In the rows, 128 means zero.
One turn sends every row of this set to another row. A few are shown first. Where does it send the rows asked after them?
Tek: [121 115 116 148  95 130 136 131 153 124 133 118 150 106 108]
mit: [142 116 135 136 140 135 106 144 139 112  90 129 149 110  95]
Kone: [ 73 117 133 124 135 138 111 158 147 125  98 129 153 133  97]
ribe: [132 122 135 138 118 137 137 163 112 101 140 111 164 115 133]
lir: [147 130 132 147 124 136 120 147 146 131 118 125 145  99 135]
nog: [ 90 109 141 125 146 127 119 155 140 106 100 125 117 120 115]
kigid: [114 128 117 118  90 115 140 147 149 116 127 133 157 143 108]
Lageb: [146 114 131 139 129 147 131 156 129 133 131 115 175 152 126]
zimo: [113 116 150 125 138 169 125 151 115 135 103 105 137 144 115]
zovo: [119 108 118 157 109 139 117 130 134 125 115 151 124 129  93]
vovu: [101 100 137 152 132 171 123 138 146 116 107 117 156 130  96]
seg: [135 102 137 124 129 143 122 144 113 102  95 122 121 127 131]
dasus: [130 131 122 142 130 120 114 169 149 133 129 141 172 149 118]
deze: [ 93 118 139 131 129 141 125 174  98 107 125 132 148 146 123]
kudut: [137 117 130 117 118 134 134 153 141  93 104 127 159 131 149]
vezug: [122 101 135 126 116 134 141 131 122 120 121 106 117 109 113]
Lav: [ 98 138 127 136 114 111 121 172 126 118 140 134 167 120 105]
Zepi: [123 116 130 139 129 138 121 166 126 126 128 135 148 180 115]
Mur: [ 93 139 132 150 117 129 118 155 156 130 127 133 125 143  97]
Matap: [ 87 109 128 135 125 132 131 141 151 137 120 122 149  91 113]
keru: [ 88 112 130 109 117 151 132 156 128 126 102 134 167 151 127]

vezug -> nog
Zepi -> dasus
kigid -> kudut
Where do these go?
deze -> Lav
zimo -> Mur
vovu -> zovo
Kone -> Tek

